One vector is turned by the same rotation once a step. Each row is the vector after some number of steps, and that number follows the row.
The counts run from 0 to 493.
[  6  17 -18 -17   8  23   4 -24   7  -9  26   2   3 -20 -12   1 -22  -3
 -20   6   1 -14 -13   7   1  -1  -2 -13 -24 -21 -17   4  25   1   8 -18
   5   0  -5  -8 -23  24  12  -5   6 -20   7  13   0 -19  20  -2  12  -2
 -22   1 -12  30 -28   8 -19  -3  -5  28  -3  -6  17] : 90
[  2  27   2 -24  15  33  -2   3 -10   1   7  10   0   1  -7   6  -7   5
 -34  18  -1  -3 -14  13  27   6  -8  22 -30  -9 -27   0   7   6  10 -17
 -12  -4 -11  -7   9 -16   6  13 -17 -14 -30  26   6   3  -1  -8  -8 -11
 -11   0   2  10 -30   5  -1  24  -2  -4  10  -2  21] : 357
[  0  32   3 -10  10  15  -4 -11 -20  10  13  24  -2 -12 -12   9  -8  -1
 -22  11  -9  12  14  27   7  10  14  11 -32 -12 -20   5  29 -10  -1 -19
  -1  -2   4  15  12  -4   3 -11  -8 -25   1  18  -6 -14  19 -32 -20 -13
  -2  21  -1  10 -10 -12 -14   7  -2   0   0  -2  17] : 292
[ 10  25   3 -11  17  29  -7   5 -15   2   0  26  -3 -11  -1   1  -6   5
 -31  16  -2  15   4  23  11  11  -6  14 -34 -17 -25   9  13 -17   5  -8
  -2  11   9   1   9  -7   3  -2  -6 -30  -2  15  11  -1  16 -40  -7 -19
 -10  18  14  22 -18  -3  -4  14   8  -5   7  -8   7] : 283
[  7  21 -18 -23  -1  23   7  -8   3  -5  27   9 -12   6  -4  -9 -33 -10
  -9  14   5 -14 -15   8   4  -9  -9   4 -33 -16 -20  -1  13  -6   8  -7
  -5  13 -18   5 -18  15  10   4  -4 -16 -18  14  -9  -4   8  -4  13  -4
 -17  12 -23  17 -34   6  -3   6   0  10  13  -3  23] : 7
[-11  22 -10 -11   7  26  -2  -6  10  -2  17  11  -7 -11 -14   3 -17  10
 -33   7   7 -14   4  19  10  -9  15   6 -39 -18 -17  -1  13  -9  12 -27
   3  12  -3  -4  -9  13   9 -12   0 -27   1  17   4   5  23 -15  12 -22
 -17  -4   0  19 -22   2 -17   7   9  27   6  -5  21] : 304
[ 15  22  -4  -1   2  25   3   6 -11   4  18  20   0  -3  15   6  -7 -17
 -19  11   0   3 -13  11   8  19   1  18 -25 -14 -25   3  -4  -1  10 -17
  -9   5 -21  -6  -3 -24  -7   4  15 -10 -19  11  -7  -7   1 -23   5  -8
 -27  18  -7  15 -36  -6   4  19   4 -14  31   4  18] : 10
[ -2  21 -16  -2   7   3   2  -9   5  11  26  18   4  -2  14   2 -17  -5
  -3   7   6  -5  12  -7   9  20   4   6 -29 -38 -21   7 -10  -3   6 -10
 -13   6  -6   5  -7  -3   4 -11  -3 -23 -11  27 -14 -10  21 -14  20 -12
 -22   3  -8   6 -29 -14  -1  42  10 -19  12  -8  13] : 381
[ -6  23 -11 -20   4  25  -5   8   6  -3  21  18  -8  -2   9   1 -29  -1
 -10  12   5  -8  -2   3  11   4   4   3 -40 -21 -15   3  -5 -16  16 -11
  -8  20   0  -6 -13  14   3  -9 -17 -28  -4  24  -2   7  14 -17  12  -9
 -19   7  -4  20 -30  -5  -1  30  21   1  10 -15  18] : 33
[  9  27  -8  -9  12  17   4 -29 -20 -10  20  15   9 -32   8  10 -15  -1
 -19  11  -4   3   6   1   1  25   4   0 -25 -17 -26  -4  12  -1   6 -20
   5  -2  -9   0  -8  15  17 -16  20 -20  10   5  12  -6  12 -33   7  -6
 -19   9  10  21  -9  -3 -18   3  -7  14  -2   2  16] : 201
[  3  36 -13 -15   3  13   3 -31  -9   4  17  -1   9 -25  -3 -10 -25   2
 -12  12   1  -1   5  -2   1  17  -5   8 -28  -9 -31   9  18  18   4 -28
 -13   0  -2  -2  -4   6  34  -8   8 -21   1  10   5  -4  21 -10  -7 -16
 -16   3   5  31  -3  -6 -11   4  -6  12  -1  -4  18] : 436
[ 23  27  -2 -16   6  34   4 -16 -18   9  22   4   3 -12 -16  -8  -7  -8
 -27  26   0   5 -17  13  15   6 -18  19 -24  -8 -32  -2  22  15   1 -22
 -11 -10 -15  -1   4 -14   8  19   2  -9 -15   4   9 -14   7  -7   4  -8
 -14  13  -1  16 -25   7  -5  10 -21  11   6  13  16] : 113
[  9  34   2 -16  11  21   6 -13 -22  -7  13  20   6 -12  16  17  -3 -12
 -19  22  -5   4  -7  16  11  28   0  17 -26 -17 -20 -11   2 -10   2 -10
 -10   1 -12  19  14   3   2  -3  -3 -20 -11  17 -12  -7  -5 -39  -5  -1
 -14  26   6   2 -21  -2   2  21   5 -11   4   0  20] : 367
[  1  33 -11 -21   1  32  -4 -12 -16   7  25   2  -4 -11  -6   0 -12  -4
 -29  18   0  -6   1  12  23  11  -4   9 -32  -4 -17 -14  15  17   9 -36
 -11  -4  -3   0   8  -3  27  11 -15 -19  -7   4   9   4   1   6   8 -17
 -19  -2  12  21  -9   2 -15   9   4  20   0   7  33] : 462
[  3  31  -2 -10   4  23   4  -2 -20  11  19  18   8  -4  13  11   3  -5
 -16  11   0   3  -5   3  20  26   4  25 -29 -20 -26  -6  -1   4   6 -19
 -11  -5 -16   4   8 -20  -3   1 -10 -18 -26  16  -3   4   4 -24  -2 -10
 -20  16   8   6 -15  -9   4  42  -1 -17  17  -3  12] : 245
[ 15  42 -11 -10  -2  10  -3 -17 -10  16  31  16   0 -19   1  -4 -18 -19
  -1  20   1   5   5 -13   4  22  -5   4 -20 -13 -25   7   0   3   1 -22
 -10   1 -18   8   1 -11   6   1   0  -9  -4  -1  -4 -16  11 -12   7  -9
 -24  20  -3  12 -16 -19   2  26 -10 -25   5   2  28] : 27
[  3  29 -16 -22  -4  37   0  -6  -5  -5  19   1   6  -4  -1   7  -3  -2
 -27  11  19 -17 -21   2  12  12  -2  14 -29  -5 -22 -12  11  -9  16 -13
   0  10 -11  -5  -7  19   0 -12   1 -20   1  13  -5   9   5  -8  10  -7
 -23   5   3  26 -31   5 -20  19  25  12  15 -10  22] : 116
[  1  18 -18   1   5   6   1  -9  16   2  35   6  -3 -12  -7 -10 -25  -5
  -8  -3   1   2   0   9   5   3   5   7 -32 -39  -5  17  14   3   8 -23
  -7  -1  10  -4 -20   3   9   0  -8 -24  -3  23   1 -11  33  -8  18 -14
 -24   5 -16  34 -22   3  -2  19  -1  18  17  -5   0] : 408
[ -6  18 -14   3  17  16  -8 -15  -8   9  15  17  -5 -21   5  -4 -21 -16
 -14  23  -4   7  28  13   4  11  -5  -6 -26 -33 -22  11  -2   3   2 -24
  -2   2  -3  -1  -5  -7  21   1  21 -19   4   8  10 -19  19 -19  32 -13
 -32  11   7  12 -30  -9  -3   4  -7   8  -5   8  15] : 175
[-10  19 -11 -15  12  19   1 -13  -2  -6  12  -3   8  -1   2  -1 -16  13
 -23   1  16 -12  -4  13  17  10  -4  19 -36 -13 -28   4   7   6  10 -16
 -15   5   2 -12  -1   9  27   3 -10 -26 -22  28  -5  14  18   6  -1 -19
 -20  -3 -13  15 -21   8 -13  15  11  14  12 -11  17] : 108
[ 16  40  -1 -25  -1  20  -4 -21 -18  23  22  19   6 -13  -1  -6  -8 -10
 -11  33   5   2   1  -6   5  17  -9  12 -25 -13 -33  -1   7  -9   0 -13
  -8   1 -23   7   4 -17   5   0   6  -9  -8  -1  -6 -15   7 -17   8  -7
 -18  19   5   1 -16 -21  -5  25  -6 -24   2   0  23] : 140
[  2  46   2 -28   6  30 -12 -17 -21  12  17  17  -5 -16 -15  10 -10  -2
 -23  23   2  -7   1   5  17  17   5  10 -23   0 -19  -1  24  -1   4 -14
  -6   2  -4   9  14 -13   2   4 -28 -19   0  17  -2 -11   6 -13 -10   0
 -10  13  -2  10 -16  -9 -11  24   3 -13  -7  -4  21] : 488
[ 10  41  -8  -9   1  18   0 -19 -22  -2  19  19  10 -16   8  11  -1 -16
 -16  11   2   6  -2   9   2  33   9  12 -20   2 -28   0  10  -1  -2 -21
   2  -3 -24   7   6 -17   5  -5  21 -12  -2  -3  -6 -17   2 -20  -9  -6
 -27  21   2  15 -20  -8 -15  -2 -10  -7  15   3  22] : 450
[ -3  26 -15  -6  19  18  -3 -29  -9   6  13   1  14 -20  -1   6 -12  -7
 -19   8  11   4  21  13  10  24 -21   3 -13  -8 -30   8   2  16   0 -13
  -7  -2   2   1   3  -8  34   5  12 -22 -16  14   2  -6  15  -2  10 -20
 -29  -4  -5  18 -26   7 -10  -7   1   9   5   0  16] : 100
[ 15  20 -10 -20  10  30   9   5 -11 -14  20  11  -5   2  -3  -3 -19  -6
 -15  12   0  -3 -22  28  14  -3  -8  17 -36 -20 -10  -4  15 -18   9  -2
 -12  -3   4   3  -6  22   4   3 -25 -26  -6  15   2  -2  10 -21   7   0
  -4  26  -5  18 -30   9   1  18   6   9   6  -9  11] : 256
[-12  24  -9  -5  -1  24  -7  -6   2   8  30  12  -1 -13 -16  11  -6  -5
 -32  -3   7 -15  -2  15  17  -4  18   5 -32 -17  -3  -2  25   1   5 -35
   4  -6  -5  -1 -10   3 -11  -1  -7 -25  11   9   5 -12  17  -4   7 -14
 -20  -8   3  31 -22   3 -23  20  10  20   7  -1  19] : 190
[  4  35  -9 -39   2  11   3 -33  -8   1  26   0   1  -8  -8   1 -27  -2
  -7  20   4  -9   4   0   9  11  -9  11 -28 -14 -40  -7  12   9   2 -12
 -12   2 -11  15  -2  13  34   2 -11 -15 -13  19  -7  -5   9 -10  -3  -4
 -14   9 -12   9 -17 -11  -9  16  -7 -15  -7  -7  31] : 353
[ 13  38 -17 -28   5  27  -1 -23 -19  -4  21  -4  11 -17   0  -8 -19  -9
 -12  17   4  11  -4   8  11  32 -21  12 -19  -4 -16  -7  17   5   0 -10
 -12  -2   9  10   4  10  25  -6 -16 -28  -4  11   2   3   9 -18   4  -6
 -14  23   5  23 -13   4  -9  -4   8   7  -4 -11  17] : 126
[ 14  30 -14  -9   7  17   6 -29 -13   5  16  12  13 -15   8   1 -15  -2
 -15  19  -3  -1   3 -14   1  27  -7   7 -12 -23 -46   9  -5  14   3 -12
  -7   1 -20 -11   0 -16  17   0  20  -9 -22  16  -5  -9   4 -16   1  -9
 -33  10  -6  15 -22  -6  -1  16 -12 -12  13  -4  11] : 223
[  5  20 -17   9  10  22   3 -11 -13   0  31  14  11 -23   5   8   5 -22
 -24   7  -3   4   9  23   9  20   6   9 -23 -16  -7  -5  12   2   2 -34
   2  -9  -8   7   4  -6   7  -5  17 -26   8  -3  11 -17  15 -23  18 -16
 -21  11   7  20 -22   4 -11  -2  -1  22  15  11  12] : 424
[ -2  24 -16  -1  11   3   1 -23  -6  17  32  12  -7 -17  -1  -3 -22 -14
  -7  18  -4  -2  23   4  16   2   3  -7 -28 -35 -16  -4   6   7  -4 -37
  -6  -7 -10   8  -7   0  18  -2  -2 -18   8   3   4 -15  18 -11  33 -12
 -28  -2   7   3 -13 -19  -1  24  -6   6 -10  14  23] : 53
[-11  23  -1  -8  13   7   1 -27 -12   4  11  13   7 -18  -2  11 -13  11
 -25  11   3 -11  21   5  13  14  15   5 -35 -23 -32  -2   9   0   7 -28
  -2   4  -6   5  -5  10  18 -16   9 -27   1  20   6   1  19 -20  -2 -22
 -23  -2  12  10  -2 -13 -16  16   1  12  -1   0  23] : 192
[ 11  16 -13 -18  22  28   6  -3 -10  -8  17   6  -3   3   2  -5 -17  -7
 -14  27  -8   5   0  26  23   6 -20  19 -36 -26 -15  -6   3  -1   3 -10
 -15   4   9   6  -1  15  17   2 -17 -28 -18  12   5  13  14 -26  15 -12
 -12  18   4   5 -25   5   8   6   1  16   1   5  17] : 257
[  2  33  -4  -3  -9  12 -11 -16   5  15  26  19  -1 -16 -14  -1 -17  -7
 -13   1   6   3  -1  -1  -2  11  12  -1 -24 -11 -18  20  20  -1   1 -14
   6  -1  -6 -18  -9 -20 -11  -3   4 -19   8  15  -8 -26  28  -1  -5 -17
 -20   4 -14  33 -24 -10  -9  12   1  -9  19 -11   8] : 299
[ 18  32 -20 -20   1  34  -1 -12  -5  -7  30   2   8 -18  14  -2 -20  -8
 -10   6   2  -6 -28  -9   9  20  -6   4 -25 -16 -10   1   6  -1   9  -8
  -6   1  -9  -7 -18   8   1  -6 -18 -18   5  21  -2   2   7 -15   7   2
 -20  10  -3  40 -24   5   4  31  12   9  16 -16   7] : 360
